In the data rows, zero lies at 4.5, halfway between 4 and 5.
In each game, the first row plays the second. By how much does the first row win? 8 means about a draw, 16 a big win and 0 a big loss. Wins can go round in a circle.
[4 6 2 6 4 6 7 7]
[4 7 6 5 5 3 4 3] ~ 7
[5 5 3 6 2 3 4 3]
[3 2 4 3 6 5 3 2] ~ 5
[7 5 6 4 2 4 6 4]
[3 5 4 3 7 5 2 5] ~ 13
[7 7 7 6 4 4 3 4]
[7 6 7 3 5 7 3 5] ~ 16
[7 7 4 4 4 3 6 3]
[3 5 3 4 8 8 5 7] ~ 16
[5 6 6 4 4 3 4 4]
[6 2 7 5 1 3 6 3] ~ 3
[7 6 4 3 4 3 6 3]
[5 7 6 4 3 5 4 3] ~ 7
[6 8 5 6 4 3 5 6]
[3 2 4 7 3 4 3 2] ~ 0
[4 3 5 5 7 5 3 3]
[6 3 4 6 4 3 6 1] ~ 11
[5 7 5 3 6 7 4 6]
[5 6 5 5 2 6 4 6] ~ 5
[1 4 5 6 2 7 5 7]
[5 3 6 5 6 2 3 6] ~ 9
[6 3 6 7 2 4 5 3]
[7 2 4 3 2 3 5 3] ~ 8
[4 7 6 6 4 5 5 7]
[4 4 2 5 5 7 7 3] ~ 8
[2 7 5 5 7 5 2 6]
[7 2 4 2 4 4 5 2] ~ 6
[6 3 7 4 7 2 5 7]
[4 4 4 3 5 4 3 2] ~ 8
[6 5 4 5 5 8 7 6]
[3 7 3 3 4 5 5 6] ~ 11
[5 1 4 2 6 1 3 3]
[7 3 4 2 1 4 6 4] ~ 10
[7 7 6 5 3 3 6 6]
[7 3 3 2 2 3 5 3] ~ 5
[6 7 6 3 4 4 3 2]
[1 2 4 6 3 4 2 5] ~ 0
[1 6 5 6 5 7 2 6]
[3 2 4 3 2 7 7 5] ~ 8
[5 5 7 6 3 4 5 4]
[7 7 4 2 2 3 6 4] ~ 15
[3 7 5 5 4 4 4 4]
[4 5 4 3 6 6 2 4] ~ 10
[6 5 4 2 4 7 5 2]
[5 3 3 5 6 4 5 1] ~ 0
[5 2 7 3 6 2 5 6]
[7 4 4 2 2 3 6 4] ~ 6
[4 6 5 4 4 3 4 3]
[4 2 3 3 6 1 3 4] ~ 2
[3 2 3 5 3 3 5 2]
[2 4 6 6 5 3 2 6] ~ 0
[6 3 3 2 3 5 5 1]
[3 5 6 3 2 5 4 4] ~ 9
[6 3 3 1 4 3 6 2]
[3 3 1 6 2 6 7 7] ~ 6
[5 5 8 6 6 3 5 7]
[3 3 4 8 4 3 3 2] ~ 9
[4 2 4 3 2 4 6 2]
[5 7 5 3 6 4 5 6] ~ 12
[3 7 3 4 6 5 3 5]
[3 3 6 6 6 3 2 7] ~ 12
[6 6 5 3 6 4 4 3]
[7 6 4 3 4 4 4 4] ~ 8
[3 7 7 6 3 6 3 6]
[4 4 6 7 7 2 2 7] ~ 8
[5 3 4 3 4 3 4 3]
[5 5 2 5 4 6 6 4] ~ 8
[3 2 2 4 3 6 7 5]
[1 2 1 7 3 4 5 2] ~ 16
[7 4 7 2 5 7 3 4]
[6 4 7 2 5 7 4 4] ~ 8
[6 5 4 6 3 7 7 5]
[5 5 8 5 5 5 3 7] ~ 11
[2 5 2 6 5 6 6 6]
[2 2 4 6 2 2 5 2] ~ 16
[5 5 4 5 7 8 5 5]
[3 6 4 4 6 7 3 6] ~ 11
[5 4 6 3 6 3 3 6]
[6 5 5 6 3 5 5 3] ~ 5
[2 2 3 3 4 7 6 5]
[4 2 4 4 5 6 4 3] ~ 10
[3 2 2 3 4 8 5 5]
[8 3 6 2 1 5 7 4] ~ 1
[2 3 3 7 4 5 6 3]
[4 5 2 6 3 7 7 6] ~ 4
[6 5 3 2 3 3 5 3]
[3 5 7 5 6 7 3 4] ~ 10
[5 4 5 5 2 7 5 5]
[3 2 4 7 3 4 5 2] ~ 4
[3 6 4 4 7 6 1 6]
[3 6 5 3 8 4 2 7] ~ 8
[6 3 5 3 8 1 3 7]
[7 7 6 5 4 5 7 5] ~ 0
[5 5 3 5 4 6 7 7]
[5 8 6 4 3 5 4 7] ~ 3
[2 2 2 6 2 6 7 6]
[7 3 2 2 4 4 5 4] ~ 5
[5 4 7 3 4 1 5 7]
[5 2 4 6 4 3 5 3] ~ 11
[3 5 7 7 5 3 3 7]
[3 3 6 7 6 3 2 7] ~ 7
[4 2 3 6 4 3 4 1]
[5 7 3 3 4 4 7 5] ~ 13
[2 4 5 7 6 3 1 6]
[5 6 8 6 7 4 4 8] ~ 0
[2 6 3 6 6 4 2 6]
[2 7 3 4 6 3 2 4] ~ 9
[6 7 6 5 3 4 6 3]
[7 7 4 7 5 4 4 6] ~ 9
[5 6 6 6 3 7 6 7]
[5 6 5 5 5 2 4 4] ~ 5
[3 2 4 7 2 3 4 2]
[6 6 7 3 5 5 7 6] ~ 16
[4 3 6 6 4 6 4 1]
[5 4 6 4 6 3 3 6] ~ 7
[6 4 7 2 3 5 6 4]
[2 6 4 6 4 4 3 4] ~ 3
[7 7 7 4 4 3 6 6]
[2 6 3 6 5 4 3 6] ~ 11
[7 3 3 2 4 3 4 3]
[4 3 7 5 6 7 3 4] ~ 8
[3 4 3 6 6 4 5 3]
[5 4 3 3 7 7 6 6] ~ 2
[1 3 3 3 4 8 6 4]
[4 7 3 6 6 4 3 6] ~ 8
[7 7 6 4 6 5 3 6]
[6 4 4 2 2 2 5 3] ~ 1
[2 3 7 7 8 4 2 6]
[5 4 4 6 3 7 8 7] ~ 4
[3 2 3 5 4 3 5 1]
[5 5 8 6 6 3 5 8] ~ 5
[8 7 7 5 3 4 7 6]
[1 5 3 6 5 4 3 3] ~ 0
[6 2 6 3 8 2 5 5]
[4 7 5 4 6 3 3 3] ~ 7
[2 6 5 5 7 7 2 7]
[6 7 6 6 4 6 5 5] ~ 0
[4 4 8 7 6 4 3 7]
[4 6 2 5 4 5 3 4] ~ 9
[4 2 8 5 6 2 4 5]
[7 3 8 6 4 3 4 7] ~ 8
[2 6 6 5 5 5 3 6]
[2 3 2 6 4 5 6 4] ~ 11
[2 4 4 2 6 7 2 3]
[5 5 6 4 7 2 3 6] ~ 9
[2 3 7 7 7 3 2 7]
[5 6 6 5 4 6 3 6] ~ 4
[4 3 3 7 5 3 3 2]
[3 7 3 5 4 5 2 5] ~ 6
[4 5 7 7 7 2 1 7]
[8 5 5 4 3 3 7 6] ~ 7
[4 6 2 3 7 6 2 6]
[2 5 4 2 6 7 1 5] ~ 7
[3 7 4 6 3 5 5 5]
[1 4 2 5 4 3 3 4] ~ 4
[4 7 7 6 4 6 6 6]
[6 5 4 5 2 7 8 7] ~ 11
[5 6 5 4 4 3 5 5]
[1 4 3 6 2 4 3 3] ~ 4
[2 3 3 2 6 6 3 4]
[3 3 3 3 4 7 6 4] ~ 7
[2 3 4 5 7 1 2 6]
[7 4 4 1 5 3 6 2] ~ 9
[5 3 2 6 5 4 4 2]
[3 4 3 6 4 6 6 4] ~ 6
[5 8 4 3 6 7 5 6]
[3 7 3 5 3 5 6 6] ~ 10
[2 6 2 5 5 7 6 5]
[7 4 4 2 3 6 6 4] ~ 5
[8 3 7 3 1 5 7 5]
[6 7 4 5 4 3 4 5] ~ 6
[3 4 1 3 4 7 7 3]
[6 3 4 2 1 4 5 2] ~ 8
[4 6 5 6 4 3 4 4]
[4 5 3 5 3 6 5 6] ~ 7
[4 7 5 4 6 3 5 5]
[5 4 3 6 4 4 5 1] ~ 4
[7 3 3 1 2 3 6 3]
[3 3 7 7 7 3 3 7] ~ 7
[4 7 5 5 4 5 3 6]
[2 3 3 2 6 8 5 6] ~ 12
[2 5 2 5 3 6 6 5]
[3 1 3 3 5 5 4 2] ~ 10
[6 3 2 6 3 3 7 2]
[5 4 3 6 4 7 7 7] ~ 3
[5 3 4 3 5 4 5 1]
[5 6 4 4 4 3 3 4] ~ 8
[7 4 7 2 2 5 6 5]
[2 4 2 4 6 7 7 5] ~ 16
[5 6 5 3 7 3 4 3]
[7 4 5 1 3 7 5 3] ~ 10
[3 2 4 5 6 8 6 4]
[4 4 4 3 4 4 3 1] ~ 10
[3 5 7 6 6 2 2 7]
[5 2 3 6 2 4 4 3] ~ 15
[4 7 5 4 5 3 3 4]
[4 5 3 5 5 6 6 3] ~ 7
[8 3 6 2 3 2 6 4]
[4 4 7 6 6 3 2 8] ~ 10
[8 7 6 5 3 4 7 6]
[6 5 8 6 6 3 4 7] ~ 11
[3 7 4 7 5 5 4 5]
[5 4 5 6 3 7 2 3] ~ 9
[3 2 5 5 7 2 4 5]
[7 7 6 4 2 5 6 4] ~ 12
[3 6 2 5 4 5 5 3]
[4 7 6 6 4 4 4 5] ~ 10
[5 5 7 5 7 3 1 5]
[6 3 7 3 6 2 5 7] ~ 9
[6 3 5 2 3 3 5 4]
[3 1 6 7 7 2 3 5] ~ 6
[3 7 5 4 5 3 3 2]
[4 7 3 3 5 2 4 3] ~ 8
[3 3 5 4 4 5 4 2]
[6 4 7 6 6 3 2 7] ~ 6
[6 3 6 3 1 5 6 3]
[6 5 7 5 7 4 3 7] ~ 14
[5 2 5 4 7 3 4 5]
[8 7 4 4 4 4 7 4] ~ 6
[7 8 6 6 4 3 6 4]
[3 3 5 6 8 1 3 7] ~ 3
[2 6 4 6 6 3 2 4]
[6 4 8 6 6 3 3 7] ~ 6
[2 8 3 5 7 5 4 5]
[6 6 5 3 4 3 7 3] ~ 5
[7 2 3 2 3 4 6 2]
[3 2 4 7 2 3 3 1] ~ 0
[5 6 3 4 3 7 7 7]
[6 3 6 3 7 2 1 6] ~ 13
[3 3 5 6 7 1 2 5]
[5 6 6 4 7 3 3 5] ~ 6
[5 5 4 3 3 2 7 4]
[4 6 3 7 3 6 7 6] ~ 7
[3 5 4 2 6 5 2 5]
[7 7 7 4 3 4 6 6] ~ 0
[4 2 5 7 8 3 3 6]
[7 5 7 4 7 3 3 8] ~ 0
[4 6 5 3 3 3 5 4]
[4 3 7 6 6 7 2 4] ~ 8
[3 4 3 7 2 3 4 2]
[7 5 3 1 3 4 6 3] ~ 16
[3 4 5 7 7 4 6 3]
[5 7 5 3 4 4 4 5] ~ 12
[3 7 5 4 7 7 3 6]
[4 4 3 5 5 7 6 6] ~ 13
[2 4 6 7 8 3 2 7]
[6 7 3 3 4 5 7 3] ~ 6
[5 6 2 3 4 4 6 4]
[5 5 4 5 2 7 8 7] ~ 9
[2 6 3 7 5 3 2 5]
[3 2 5 6 6 1 2 5] ~ 6
[7 5 3 1 3 5 6 2]
[5 7 6 4 5 3 3 3] ~ 4
[2 4 4 8 5 3 3 3]
[4 6 3 7 3 3 6 3] ~ 16
[7 4 6 2 5 8 5 6]
[3 5 3 5 4 6 6 6] ~ 15
[6 3 4 2 3 3 4 4]
[6 6 7 2 7 5 3 3] ~ 9
[6 6 5 3 3 3 7 3]
[4 6 2 6 2 7 8 6] ~ 9
[3 4 3 4 3 7 6 5]
[4 6 5 4 5 4 3 5] ~ 7
[3 7 5 5 6 6 1 6]
[7 4 8 5 7 6 5 8] ~ 6
[6 3 7 5 7 2 4 6]
[4 6 3 4 6 5 5 4] ~ 7
[4 5 2 4 5 6 6 5]
[4 2 7 6 7 7 2 3] ~ 8
[6 3 6 3 2 4 6 2]
[4 2 4 3 1 3 5 3] ~ 0
[1 7 2 6 6 5 3 5]
[1 5 2 5 6 4 3 3] ~ 11
[7 4 4 4 2 3 5 3]
[5 4 3 6 5 4 7 1] ~ 5
[7 6 4 4 2 3 4 3]
[4 5 7 6 5 7 3 3] ~ 10
[7 7 7 4 4 5 6 5]
[3 3 7 3 7 3 3 6] ~ 16
[3 3 7 6 7 3 2 7]
[2 3 3 5 2 6 6 3] ~ 15
[3 6 2 7 3 5 5 4]
[2 6 4 5 4 5 3 3] ~ 10
[5 5 5 2 6 4 4 3]
[5 3 2 6 5 4 5 2] ~ 3
[7 6 4 4 3 4 6 4]
[2 3 3 7 3 3 6 3] ~ 0
[7 6 7 4 3 5 4 4]
[1 5 2 8 4 6 5 5] ~ 0
[2 7 3 4 6 5 2 7]
[2 3 3 6 3 5 6 5] ~ 16
[6 6 5 2 5 6 5 4]
[6 7 8 5 6 3 5 7] ~ 10
[4 6 7 6 6 3 2 7]
[6 7 3 5 3 4 6 4] ~ 7
[3 5 2 4 6 7 6 6]
[3 4 4 7 7 6 3 3] ~ 13
[6 3 2 2 3 4 6 2]
[5 6 6 5 6 2 3 6] ~ 8
[2 5 4 2 5 7 3 5]
[6 4 4 3 3 4 6 5] ~ 6
[7 2 7 8 3 4 7 4]
[5 5 7 4 7 4 2 6] ~ 11
[4 3 6 4 8 2 3 7]
[7 7 5 6 2 3 6 5] ~ 7
[6 6 2 5 3 6 6 6]
[3 6 5 2 4 7 2 5] ~ 8
[4 7 5 4 6 4 4 3]
[3 4 4 3 6 6 1 6] ~ 13
[4 3 3 4 4 8 5 5]
[6 5 4 6 2 6 8 6] ~ 7
[3 4 1 4 5 6 6 6]
[6 7 8 4 3 7 3 5] ~ 0
[4 7 3 6 3 4 5 5]
[8 7 5 4 5 5 4 4] ~ 12
[6 4 2 5 4 5 6 3]
[4 4 1 4 5 7 8 5] ~ 7
[6 3 3 3 2 3 4 5]
[3 4 2 5 3 6 7 4] ~ 9
[7 3 3 2 4 4 6 6]
[3 3 3 3 3 7 5 5] ~ 10
[6 4 4 4 3 5 6 4]
[7 3 7 2 2 5 6 3] ~ 9
[3 4 2 6 3 6 8 6]
[5 4 3 6 2 7 8 7] ~ 6
[3 2 5 6 4 3 4 2]
[4 7 5 4 5 4 3 5] ~ 11
